Y: rows in 3 groups, each row roughly a mix of its group's directions:
Y (105 x 10):
[[ 31.3 -14.5  17.8   9.8  29.9 -24.7 -28.7 -25.5  21.7 -25.6]
 [ -7.6  17.2 -16.5  44.7  11.1   0.0  26.4 -45.7   7.5 -11.3]
 [-36.5 -15.8 -55.6 -14.6   1.5  -4.3  20.6   6.7  17.1   6.4]
 [-24.5  50.3 -23.0   7.9 -27.6  -0.1 -22.0  22.3   5.7 -14.7]
 [-11.5  17.1  15.4 -34.9 -18.4 -55.8 -17.1   5.1   8.0  -1.1]
 [ 25.6  -7.5   7.1  -3.5  -3.7   2.8  15.0  59.6  30.6  14.3]
 [ 17.8 -21.9  -7.1 -47.2  12.0 -24.8 -23.3 -18.6  14.2 -28.1]
 [ 17.0  12.1  -7.8  22.3  25.1   3.5  29.8 -54.4   9.7  11.3]
 [ -7.3  19.7  51.7 -20.9 -12.3   5.7  32.1  13.4  24.6  12.9]
 [-16.1  35.6  27.9  -8.0 -14.7  22.5  25.1  35.2 -27.3  -2.4]
 [-54.1  38.0   0.2   1.7  -8.4   8.3  24.2  16.4   2.9  18.2]
 [ 10.1  12.0   1.0 -10.7  -8.3 -25.0 -26.5   5.1  61.6  11.3]
 [  1.9  43.2   8.5 -19.6  -3.6  25.9  22.6  -1.2   7.5 -46.2]
 [ 21.9 -34.2  -3.9 -53.8 -13.6  -9.9 -18.8 -21.8   1.6  -6.1]
 [ 31.2  -5.1  16.7  24.5  -5.8  36.7  30.4  -4.6 -35.0 -16.9]
 [-10.7  19.7 -16.0   4.7   7.0 -28.2 -10.4 -11.9  59.3  17.8]
 [ 11.3 -36.1   3.1 -41.4  33.0 -18.4  -3.6  30.6  -9.8   9.0]
 [ 53.7   0.6  29.3  21.2   3.3 -10.3  20.9 -24.9   1.6 -18.5]
 [ 13.0 -49.8   9.4 -25.7  -4.5 -12.7 -29.5  30.3  -0.2 -18.7]
 [ 31.3  12.4   8.9  16.5  23.4 -30.9 -42.8   7.7 -21.3 -19.6]
 [ 15.0 -12.9 -34.5 -17.3 -26.7  -4.8  10.7  26.3 -47.7   3.9]
 [ -7.3 -10.1 -27.3  22.6  -2.8  47.5  26.7 -16.3  21.9  24.0]
 [  1.8 -13.0   6.7   3.2 -29.7 -14.9  -2.3   6.5  58.7  29.9]
 [ 21.2 -37.3   1.8  -6.1   0.5  18.0  19.5  -7.1 -44.0 -33.8]
 [  4.6 -36.2   8.1 -25.9  14.3 -32.6 -35.3 -33.0   3.3   5.3]
 [  4.0 -12.1  30.0  35.8  26.9  31.9  27.5   2.5  21.1  20.3]
 [-37.0  43.9  -5.4  20.3  -6.0   0.2  12.9 -28.4  11.5 -28.9]
 [-35.6   2.8   2.1  17.3  37.6  23.2  -9.0  13.9  24.0  36.5]
 [ 17.6 -27.9 -28.1 -22.5  17.4 -14.9  20.4  33.1  35.2  -6.9]
 [-28.2  38.5 -13.3  21.8 -37.6  24.8  19.9 -14.9   7.8  -8.6]
 [ 25.7 -36.0 -10.6   3.5  37.6   0.1  38.4  10.1 -19.1 -16.8]
 [-14.0  27.6  37.8  13.9  17.2 -12.2  21.4  23.7 -39.4  10.5]
 [  9.6 -15.2  16.1 -63.2 -21.2 -23.7  -3.8  -4.6  -5.5   7.3]
 [-11.8  25.2  24.1  51.9  24.1  15.6  22.9  10.2   7.8  12.4]
 [ 48.3   7.6   5.8  26.6  35.2  23.4   1.9  -1.0 -13.8 -24.4]
 [  0.7  12.1   4.0 -56.6 -34.1  -8.2  25.6   7.6  -4.8  19.7]
 [ 51.6 -50.9  -0.3  -3.6   1.1 -11.1 -12.5  -5.3  -7.1   9.1]
 [-36.2   9.9 -18.7  16.6  -8.4  31.9 -18.7 -39.6  16.0  20.3]
 [-18.6  39.0  -9.6  29.6  22.6  -4.5 -32.4  -0.8 -18.9 -30.6]
 [ 21.9 -46.0  11.0 -12.8 -14.6  -3.7  14.3  19.7  -9.2  43.9]
 [ -4.6   3.3  -0.6  38.6  16.5   6.3  25.5 -43.7  36.2   1.7]
 [-48.0  -2.3 -22.3   3.3   0.9 -11.6 -15.9 -45.1 -13.9  16.9]
 [  2.2  10.2  -4.5 -35.5  -7.7 -19.1  36.4 -36.2 -24.9  25.4]
 [ -1.0  38.6   5.4 -29.8  -4.2  11.6  13.2  49.7 -21.9  -5.0]
 [ 27.4  11.4  36.9 -43.7   3.7 -12.2 -30.4  13.9   8.4 -14.4]
 [ 21.0  -6.4  -9.2  -8.7 -10.3  14.0 -35.4  41.5  -5.3 -42.0]
 [ 40.3  29.6  37.0  15.5   8.7 -29.7  -4.2  -4.2  -4.5 -24.2]
 [ 15.6  10.0  36.0  34.5  24.6  -2.5 -19.5  18.0  33.7 -20.9]
 [ -7.9 -22.0   8.0 -44.3 -10.1  12.8 -31.5  38.6 -18.3   7.8]
 [  1.4  48.9  23.5  18.0 -23.0  25.9  31.6   0.9   3.2 -15.2]
 [-30.4   5.9  51.8 -13.2   0.4  22.7  -1.5 -11.6  -9.1  34.1]
 [ -7.7 -20.6 -54.0  11.2  -8.1  16.3  30.3  -6.0 -27.5  12.0]
 [ 12.8   1.6  -7.2  -3.5   2.3   5.8 -31.7  34.6 -54.7 -15.7]
 [-33.8  47.2   1.2   4.0  -2.3  19.6   6.4 -15.7   6.8 -40.0]
 [ -0.5   5.9 -35.7  30.9  -4.1  -1.1  52.8 -17.2   1.1  18.7]
 [  7.5  24.6 -39.5  35.2  16.0   5.2  21.1 -22.2 -29.9 -11.4]
 [-15.2  -2.3  -0.7  55.7  24.7  19.8  30.4  -3.1   3.5  20.4]
 [-25.3  26.7 -29.8 -28.4 -38.3  26.8   2.0 -11.5  -7.9  16.7]
 [ 15.4  -5.5 -29.1  16.4 -24.3  18.3  41.0   2.3  23.8 -33.9]
 [-17.2 -13.4 -30.6  -7.3  -2.1  51.3  21.0 -24.2  14.1 -19.6]
 [  6.6  28.6  20.2 -28.9  -7.8 -32.2 -42.3  -9.2   7.1 -24.2]
 [-47.5  11.5 -34.3   7.8  19.6 -11.0 -30.8  12.3   6.5  20.9]
 [ 12.9 -30.5   6.2  41.6 -16.2  24.4  10.6 -17.2 -39.4  -6.1]
 [ 32.8  -1.2 -16.5 -30.8  17.2 -31.4  -1.3   1.6  45.4   7.9]
 [-29.5  11.8  -4.0  -1.0 -13.7  56.3 -15.0  -0.9 -32.1   8.5]
 [  0.6  14.2   0.0  41.1  22.9  23.0  36.2  18.4 -33.3   3.2]
 [ 27.1 -14.6  44.5 -37.4  17.5 -10.7  -0.8  29.7  -4.7   8.2]
 [-40.5   0.7 -35.2  19.0 -18.6  14.9  16.4  27.2 -21.9  20.3]
 [ 15.4 -33.9  18.2 -42.0   2.6 -20.4 -26.2  25.2  13.4  17.3]
 [  3.2 -27.4 -12.5 -53.5 -10.5  31.5   6.0  25.6   7.5   9.3]
 [-17.2  46.5  22.0  10.8   5.2  31.4  17.0  -7.1   2.6 -36.0]
 [-11.0  -1.0  49.8 -19.4 -12.2 -27.1 -27.5  26.0  -2.7  20.2]
 [ 13.0 -57.4  14.1   3.2  19.4 -20.3 -12.7  -2.7 -10.2  31.3]
 [ 15.3   9.9 -16.0  19.0   5.0  -6.9  15.3 -35.1  56.5   5.5]
 [ 35.4  -5.7  12.9  59.1 -10.4  19.7   0.8   1.5 -16.2  -3.2]
 [-48.0  11.8   1.0 -26.9  26.2 -20.8  -8.5  -4.4  -9.0  35.4]
 [-16.6  32.2 -19.7  21.6   8.2 -39.1 -25.1 -32.8  -7.0 -14.0]
 [-10.0 -29.1  -3.2 -27.2 -21.7 -38.0  -5.9   8.6  16.9  41.2]
 [ 12.9  11.2  32.5 -36.0   6.3  -6.1 -36.1 -26.2 -27.5 -15.5]
 [  2.4  14.9 -20.4 -23.2 -20.4  14.8 -48.7   6.6 -15.5 -35.2]
 [-29.2 -16.7 -10.8   7.9   7.9  -0.3  20.4  -4.4  34.0  52.4]
 [ 24.2  -9.5  13.2 -10.6  51.8 -28.1  20.6 -24.7   6.6 -14.1]
 [-14.6  57.2 -14.4  -2.7  14.7  -7.3   7.4 -26.1  20.1 -24.4]
 [  2.5  25.5 -39.5  32.4  11.4 -43.3 -10.6  -5.8 -17.3  -1.0]
 [ 26.7 -54.1 -25.4   1.3   6.5 -18.5   4.9  -4.9  30.9  -5.9]
 [ 29.0   4.8  21.4  14.8  15.5  32.4  31.9  40.3 -11.8 -10.2]
 [ 12.3  -8.4 -35.1 -28.9  13.7 -14.2  25.0  10.8  38.9 -28.1]
 [-31.0  30.3  -9.4 -38.0 -12.5  -5.1 -45.9  -1.2  -1.8  -1.9]
 [-20.9  -4.2  -1.8  43.3  17.2  -0.7  45.0  11.2  -9.2  29.1]
 [ 41.7  16.3  22.7  12.5  -8.6   9.1  12.2  42.5  30.0  -4.4]
 [ -1.1  -2.9  22.9   9.3 -23.6  26.5  42.3  40.7  -5.9  18.9]
 [-14.6 -31.9  10.1  31.3  21.8 -23.0  35.4  -0.8   9.6  32.4]
 [ 21.7 -25.2 -13.9 -20.5   0.1 -56.0  19.0 -13.7  17.5   1.6]
 [  1.7  42.4  11.4   9.3 -40.8  23.3 -30.7  22.8   1.4  -4.6]
 [-46.6  37.7 -42.1  -9.3  -3.2   5.1   8.7  -8.6   3.4  -8.6]
 [ 18.3  23.4   9.3 -13.5  42.3  25.2 -12.8   3.6  35.1 -27.0]
 [ -8.1   2.3  10.0  54.5   2.8 -11.1  27.4  -5.1 -15.2  37.8]
 [ 50.3  -2.6 -31.4 -14.5   1.4 -11.4  40.6   9.8   2.9   9.7]
 [-51.0   1.0 -26.9   1.9  17.1  41.6  -6.3   8.2   8.8  13.1]
 [-46.8   7.4 -10.7  -6.5 -21.2 -35.5 -29.4  14.5 -16.6  15.9]
 [  3.4  -0.4   2.5 -51.5  43.0 -21.2  18.9  14.4   7.0 -11.0]
 [ 10.4 -28.8 -20.1   6.6 -15.4  -4.4   7.9 -53.1  11.4 -32.5]
 [ 12.5  29.7 -12.2   1.4  -8.7 -40.8 -22.7  27.5   7.0 -38.2]
 [-10.7  25.5 -27.3  51.3   8.9  33.7  11.1 -12.6   8.5   0.6]
 [ -0.7 -18.7  16.0  -4.0 -28.2   3.8 -58.4   4.5 -23.3  17.5]]

which group is each row in? (one row of each group first):
[ 10.3  26.7  28.0  20.5 -22.5   7.5 -11.0  37.6  26.7  29.6] => (52)
[-37.9   0.3 -13.5  -1.4 -12.0 -41.8  28.1   8.3 -18.3  31.8] => (76)
[ -4.2 -32.4  20.1  -7.1 -25.7 -40.4   0.2  -3.2  10.5  42.2] => (75)

[ 34.4  10.3  22.3 -27.3   1.4  -3.7  25.2 -11.8  23.4 -42.8] => (52)
[ 38.8 -35.5   1.6  23.1  -7.9  21.5  -9.6  16.4 -34.9 -17.5] => (52)
[ 25.7 -38.3 -11.8  24.7  14.6  33.8 -12.9   3.5  31.3 -17.7] => (76)
[ 22.0   0.1  32.5 -16.0  -8.3   6.0 -19.2  40.0  38.0 -20.0] => (76)
[ 25.1 -16.2 -43.2   5.0  31.2   3.8   8.8  16.9 -16.2 -36.4] => (52)
[  1.8 -18.8   4.0  52.4 -33.9  17.7  -7.0   5.6  -5.1  32.0] => (52)
[ -1.1  56.1  20.8 -17.0  18.5   3.5 -11.9 -10.4 -21.8 -27.6] => (52)
[  3.5  -6.6 -13.1 -16.5  31.7  46.8  -4.4 -11.6  37.3 -21.7] => (75)
[ 31.6 -36.3 -10.4 -20.3 -11.7  -8.1  35.1  -6.1  24.6  28.3] => (75)
[-14.0  63.3   9.3  13.3   9.3 -15.4  18.1  -4.0  16.7 -17.0] => (75)
[-19.0  12.4 -19.9  25.5  -0.3  36.1  24.8 -34.1  14.7  29.2] => (76)
